Rows swapped in pairs by one turn or mirror: which row each one swaps with
The rows were stretched afterwards, more along some directions than others.
J651: [-16   1  -9 -20   5   0   6   3  -9   4  -8 -17   3   3  -5 -22  15 -12
   8   4  11  14  -3   8  -4  14  -8  17  -5   2  -8   7]
J140: [  6  10 -27 -13   6   9  -6   3  21  -1  -3  -2  15  -1  -1 -12  15 -10
   6  23   8  -3  -6  -1   0  10   3  -1  -5   6 -11  -4]
J570: [ -2  10 -13  -9  -2  -2  -7   3   9  -7  -1   2  10  17  -6  11  -7  -9
   1  12 -16  -2   0   1 -20  -4  -4  11  16   8  20  -1]
J220: [-10   0  -6 -16  -6   9 -12   5 -11  -9   5   5   0  17   1  10 -13   1
   0  -7   1   2 -11   4 -23  -5 -13   7  17  -8   8  -6]
J177: [ -7  -2  10   5   6   0   6 -18 -12 -19   9   3 -11  16  15  -8   5  22
   7 -19  -7 -12  -1  -2   5  19 -15   3   0 -11  -7 -13]
J626: [ -2  -4   2 -21  12  -7   9  11  -5   6  20   8  10  16  -6  -1 -12 -13
  10   9   1   3  -6  10 -17  -6 -14  14  10   4  19  -4]
J26: [ -2  -5   2  -5  10   7 -23  11  -6 -10  -8  -3 -13   2  -7 -14   5  15
  12 -11   9   1 -14 -11  -3   3  10 -14   4  -4 -12   2]
J717: [ 10  -9   8   5 -12  -6   3 -12   5 -10  10   9   3   6  -5  -5  21 -10
  16  17  -9  -1 -19  -9   6 -13   1   6  -6  27  -8   5]
J445: [  3  17  18 -10   8   4  -4  15  -2   8  -3   8   0  15 -11  -3 -14  -6
  -5  -1  -5  14  28   7 -35 -22  -2   7  28  -2  18   1]
J183: [  8  -9  11 -12   9   9   1  -9   5  -4   3  -9  -1  10 -17  15  -2   7
   3  -9   8   6   1   2 -19   8   3   0  15 -22 -23  -3]
J545: [  3   8  -4   4   3   7 -18 -14  13   6 -13  17  25  -6  -1   3   2   2
  -5  14  12   7   6   6  -9 -18 -15 -10   2   5  -7   6]
J412: [ 21   8  -8   7   0   0  -7  14  18 -16  -1  -4  -2   8  10  -5  -7  14
  15  15 -14  -2   5  -4   5   8  -1  -7  -7   7  19 -12]
J726: [ -9  -6  -3  17   5   3   8   8   5  11   2   0  -3 -29   5  -3  10  -6
  -4   4  -3   4  10  12  19  -5   0 -21 -14   4  -9   5]
J743: [ 11   9  12  10   7  -1   2  -7   8  10  -2  24  17   8   3   6  -3   1
  -4  26 -16   4  16   2 -11 -27 -22  -3  12  18  13  -6]
J505: [  7 -13 -13  15 -16   0  -4  12  16   8  13   3   7 -11   0  -5   0  -7
   6  17   2   8  -4   5  12 -15  12  -6 -34  11  12  10]
J45: [  9   4   1   0  20   0 -19 -11   4 -18   2   3   5  19  15  -6  -4   4
  21 -10  -3  -4   6 -14 -10   5 -21  -1   3 -22  -9 -17]
J425: [  1 -31  20  16  14  -6  11  -6  -4   7  20  -6  13  -4  -2  10  -7  14
  -1   0  -3  -3   6   5   6  -8  -3 -11 -11 -14  -6 -12]
J129: [  2  -6 -20  -4 -14 -12  -7  -1  12 -27   5  -2   3  10   8  -2  13  -8
  10   3 -14  -9 -27  -4  -3  14   9  -4   3  10   1  -8]
J761: [-20  -1  -1   5   7  -4  -4  -6   2  10   1   7  -7 -17   2   7  -4   5
 -21 -12   3   5  17  15   8  -3 -11 -10   1 -13  -9  -1]
J475: [-16 -12  11 -10  24  -2  -3   8 -19 -17  15   4   1   8  12   5  -4  -6
 -10 -11 -25 -16   0  -7 -22   0 -12  -2  25  -9   8 -17]
J225: [-11 -12 -15   6   4  -5   0  -1   4   6   9  -8  -5  -1   1  -9  -5   3
  15  11   1   9   0  -1  18   4 -11  16   3   9 -12 -10]
J345: [ -5  -9   0   6   7  -9  -9  10 -11  -8   7  16 -24   2   3   7   4  10
 -13 -17 -21  -4  13  -7   1   5  -2 -12   4  -9  -5  -3]
J752: [-18  -7   9  -7  13  -3  -2  18 -25 -11  16  12 -13   5   9  -9   2 -13
 -15 -24 -16  -9   7  -3 -20   6  -8   2   7 -11   9   2]
J675: [ 21  25   5   7  -2   0 -15  16  11  -2  -6  17   8  16   2 -24   2  17
   3  15  -1   2  13 -10 -10 -18  25 -20   6  14  24  -4]
J849: [  3 -21 -14  10  -6   8   7   4  13  -5  10 -27  -6 -12 -11   6   3   3
  14   9   2   6 -11   0  19  12  -4  -4 -22   0 -18   5]
J535: [ -4  -8 -11  20  -4   4  11 -19  10  16  -5  -8  14 -11  11  11  -1   6
  -5  18   7  12   7   8  16 -12 -14 -14  -6  15 -17  -5]
J319: [  0   3   7  -9  20   1 -13  18   2  15   7  36   2   9  -6  -6  -5  -6
  -5  13 -12  12  27  -3 -13 -14 -11  16   7   1  16  -5]
J551: [  8  10   7  -5  11 -12  -8   2  11 -16  14  -4  -4  20   0  -3   1  -9
   5 -12 -24 -17  -3   2 -12  19   4  -2  13 -11   3 -18]
J604: [  3  -8  -5  -3  -1  -8   0  -7  -5   4  16  -8   5   1  -1  -3   2  -8
  14   4  -3  -7  -5   4  17   6 -29   6  -3   3  -4  -1]
J295: [ -9 -11  -4  -9  18   8  -7   1   1 -17  -2  33 -11   4  -3  17   0   4
 -11  -2  -7   5  -6   2 -16   6   5  -1   4  -6 -20   0]
J330: [ -4  11   7 -12  18  -3 -19  -1  -8 -32 -10  24  -3  24   3  -5   7  19
   7 -15  -5 -14 -10 -17 -27   7   3 -10  34 -12   1 -12]
J232: [ 16   9  -2   6  -4  18 -15  15  13   4 -19  11   9 -13  -7   4  18   0
 -12  18   1   5   2  -1  -7 -13  19 -23  -4  13  -1   6]
J815: [ 15  11   3  -7  -5  -1  -2 -11   6 -21  -7  -4  -1  26 -10   4   2  15
  24  12   0  -5  -1  -9   6  13  -9   8   1   9  -4  -1]
J373: [  2   6   0 -14  11  -6 -14   8   8 -28  -4  26 -10  21  10  -6  10  13
   4   0 -13  -3   6 -19  -7  24  -5  21  -2 -19   4 -15]
J684: [ -4 -14 -16   7   5  13   6  -1   1  22  -7  -6  -3 -23   3  10   7  11
 -17   4   7  10  12   5  24  10  -9 -21 -20  -4 -15   4]
J236: [-12  -8 -20 -12   9  -7  -1  16  -4  -3  -1  -7  -7  -9   3   1   4 -12
   1  -9   1  14   4   6   0  23 -15   3  11  -9  -7  -9]
J147: [ -1  11  -1  -1  -2   4  -7   5   8   6 -15  13  -5   0 -15  15   3   6
 -11  16   0  16  26   5  -3 -16   4  -3   3  14  -1  12]
J871: [ -7 -23 -16 -18  16   4  -9  27  -3   5   4  -1  -8 -16  -5  23  -8   4
  -5   3   3  -2 -12  -5   9  12  -2  -1   1  -2   1  -8]
J488: [ 11 -22  -2   9  14  -4  20   2  -1  -2   6 -17   7   6   2   8  -1  22
  15  11  -1   5   7   1   6  11 -11  -4 -20   5  -4 -14]
J336: [  1 -11   2 -16  19   1 -20  24   3 -14  -1  -7 -19   4   1  -9   4   6
  14 -11  -6   3  -4  -8   7  15  12   3   8 -16  -7 -22]
J378: [-16 -15 -16   9  13  -4 -13  19   7 -12   7  26 -14  -2   5   4   1   3
 -12 -12  -6   6  -1   5 -11   1  18  -6  -1  -9 -19 -13]
J135: [ -8 -10 -15 -13   4  -3  -3   3   1 -16  22   1   9  12   6 -11   0 -11
  20   1   7  -4 -28   4   1  15 -10  21   0  -4  -6 -13]
J930: [ -5   5   7 -13  16 -17 -20   9  -4 -35  12  13 -16  27  10 -12  -8 -18
  20 -23 -14  -6   0 -11 -26   1 -11   4  10 -23   2 -14]
J920: [ 32  23  13   7 -17  -5   0   0  16   0  -5 -18  27  13  -3 -18   5  -7
  13  39   1   4   5 -16   5  -4  -1  -1  -7  24  33   5]
J840: [  2  12  12  -8  -4 -19  -7  10  -6 -15  -2  17  -9   3  -6   3  -5 -22
   2  -8 -12   3  -3   3  -7 -11   9  -5   1   5  11  10]
J740: [ -5   5  -3   0 -19  -3   7  11  -9   0  -7 -12  -2   1  -7   0  -3  -4
  -4   0  -5   7  -6  10  -2   0   7  -5  12  14  12  10]
J945: [  2 -26   1  -6  25  -1  -7  11   5 -16  16  22 -14   9  -9  20   0  19
   1 -14  -6  -1 -10   2 -21  -1  10 -19  12 -14 -20 -18]
J52: [-19 -10  -1  10  15   5  -5  -5  -2   0   5  18 -15  10  10   8   6  11
 -23 -26  -1   3  13  -1 -16   8   8  -9   4 -15 -32 -17]
J150: [-11 -22  -3 -14  10  17  -6  16 -18 -11  23  -3  -5  -6  17   1   6 -16
  -5 -21   7  -9 -22   1   2  14 -15  -8 -22 -17 -12  -5]
J429: [  9   6  -5   0   3  -3  -4   4   0  -3  -5  -6  -5   9  12 -11  -4  12
  12   4  -8  -9   2 -14  22  20 -20  -6   1   2  14 -14]
J857: [ -6  -1  -2 -17  22  13 -20  18   3  -8   4  -9   8  -3   4 -16   7 -19
  -2  -9   3   0   9  -5 -19   1   0  -4   3  -9  -4  -7]
J306: [ 15   5   7  12  -3   5 -35  -8  10 -12 -12  13  11   9   1   3  12  13
  11   4   1   4   1 -10  -1 -10   8 -18   0   3   0  -1]
J404: [-15 -18   2  -9 -10   3  -4  -6 -12  11   9  16   3   1  -2  -3  16 -12
  -5  -4  11   6 -18   5  -8 -15   8   8   5  -2 -13   7]
J146: [ 10  -2  21   9  -5   1  -5   4  -3   8  -2  -5  17  11   0 -25  10  10
  -3   0   8   3  10  -9  -5  -6  23  -8  -2   7   9  -4]
J461: [-10  -7 -14 -13  10   1  -2  18  -3 -17   0  10 -29   2  17  11 -10   6
   5 -13  -8  -8  -7 -11  21  37  -4  13 -15 -26  -6 -18]
J508: [  4 -22 -12   9   1   8  -8  19  -2   9   6   3 -12 -13  -2  -3  -3   9
  12  -4  12   4  -9  -8  21  16  -3  -3 -14  -6  -8  -5]
J934: [  2   8  13   7  -8 -11   3  -2  -9 -13   3  -4  -1   5  11 -17   6   3
  14  -1 -12 -17 -16 -11  17  13   1 -13  16  12  13  -5]
J585: [  6   2   5 -10   7 -15  -3  -5  14 -10   2  17  12  16  -9   0  -7   1
  15  17  -1  10  -4  10  -3  -3 -11  13  10   6   2 -11]
J579: [ -4  -8   2 -10   3 -14  -9  10  11 -25   9  23  -6  -6   3   3  15  -2
  10  13  -8   3  -7  -9  -1   8  -6  16  -3 -12   2  -9]
J469: [ -5 -24 -14   8  -2   0   4  -7  16  -4  10 -10  -7   6  -6  22  -5  12
  -2   4   4  13   7  -1  -1  12  -7   5 -22 -22 -24 -10]
J522: [ 12  -2   6  13 -19   2  -5   1   6   8  18   0  19 -10   4 -12   5 -22
   3  21  -1  -8 -17  -5  13 -21 -12 -18  -9  23  17  10]
J634: [  3 -12  13  24 -12 -16   1   1   5   6   9  -4  10   5  12 -10   9   0
 -12   9  -3   1   3  -6  10  -8  -2 -16  -5  17   4 -15]
J875: [-10  11   5  -1   3  -2   6   4  -9 -10  -2 -13  -9   6   2 -15   4  -9
 -18 -17 -10   4  20  -2 -19   3  -2  -5  14  -7  -1  -4]
J61: [  4   7  10  13 -11 -11  -7 -13  -3 -15  -9  23  19  -2   4   3   1  -2
   6  11   2  -6 -14   1 -15 -12  -5 -15  10  10   5   5]
J978: [  5  -1  11  10 -11 -13   6   6  -1 -17   6  11  -2   5  10  -4  16  -7
  -9  -6 -20  -5  -4  -1  -4   2   8 -23  -2   1   5  -4]
J948: [-24 -14 -22 -13  18   2  -1  13 -14 -14  -3   5 -28  -5   2  11  -8   5
   1 -29  -1   3  -7  10   3  33   5   6   0 -29 -30 -10]
J397: [  6 -15 -27   7 -15   8  11  -6  22  22  -7 -15  13 -25  -5  18   6   4
 -15  28  12  11  -6  14  24  12   9  -9 -22   9 -12   9]
J395: [  4  -5  11   5  -9  14   0  -1  -7  12   9 -17   4  -9 -11 -12   0   7
  -1 -11  19   4  -5   6   9  -9   2 -10  -5  -9  -7   4]
J231: [ -6  -7  -6   7   1  12  12  -7 -11  26 -10 -22  14  -7   3 -10  -2 -18
  -7  13  12  11   5   7   3   0   2  -4 -13  14  -9  13]
J354: [-18  -3 -12 -12   7   4 -16  12  -3  15  -9  27  -8  -2   9   0   7  -8
 -17  -3  -3   6  11  -7  -2   4   1  20   5 -18  -3  -5]
J351: [ 13 -14  -3  15   0   6  -2  -2  18  -4   9   2   4  10 -12  18  -1  24
   8   9  -5   6   4   0  -1  -8  12  -3 -17  -5  -2  -3]
J805: [  9  -3   6 -10  22  -6 -17 -14   2 -19   0  20   6  19  -6  12  -2   7
   5  -9  -8  -6  -5  -7 -19  14  -8 -12  26 -14 -20 -15]
J911: [ -4 -20  -3 -25  13  -7 -10  20   3  -6  10  -3   0  -2  -6  23  -4  -7
   5 -11  12   7  -4   5 -12   9 -16  -6   7 -30 -10 -14]
J929: [ -8   5   7 -19  17   4 -14   8  -5  -1  24   6  -2  19  10 -12 -11  -5
  14 -20  10  -1   2   3  -5   3 -20  17   3 -17   3 -20]
J646: [  3 -17   9   2   1  10  -1  14 -16   0  12  11   1  17   8   0   1   5
   6   5   1  -4  -2 -18 -20  -7 -13  -2   3   5   9  -5]
J529: [ 11   1  20  23  -4  12   0  -5   3  30  21   3  15   1  -4  -8   4   1
 -15   9  -5   5  14  11 -10 -36  13 -18  -2  19  15  11]
J847: [  7  -5   8 -11  15  -3  -2  -4   2 -15   3  17  -6   5   0  27  -7   8
  -5  -4 -10  -7  -7  -8  -1  19  -8  -5   3 -26  -9  -9]
J462: [ -5   4   0  -7  18   3  -4   9   8  10   2  17  12  -2  -7 -11   6   2
   8  14  12  10  15   4  -7 -15 -11   9  -5  -6   8   0]
J340: [  5 -21  14   7   5 -12  -6  -5   3  -3  21  -6  11  -2  -6  -4   9   6
   9 -10   2  -3  -6   7   5  -6 -10 -10   6  -6 -12 -10]
J242: [ -4  12 -13  -1  -6  -2 -17   5  11   1 -12  11   6   9   6  -9  13 -22
   4  27  -9   3  13 -15   6  12  -8  26 -14  10  14   3]

Swapped with J604: J345
Swapped with J61: J579
Swapped with J336: J231
Swapped with J26: J651

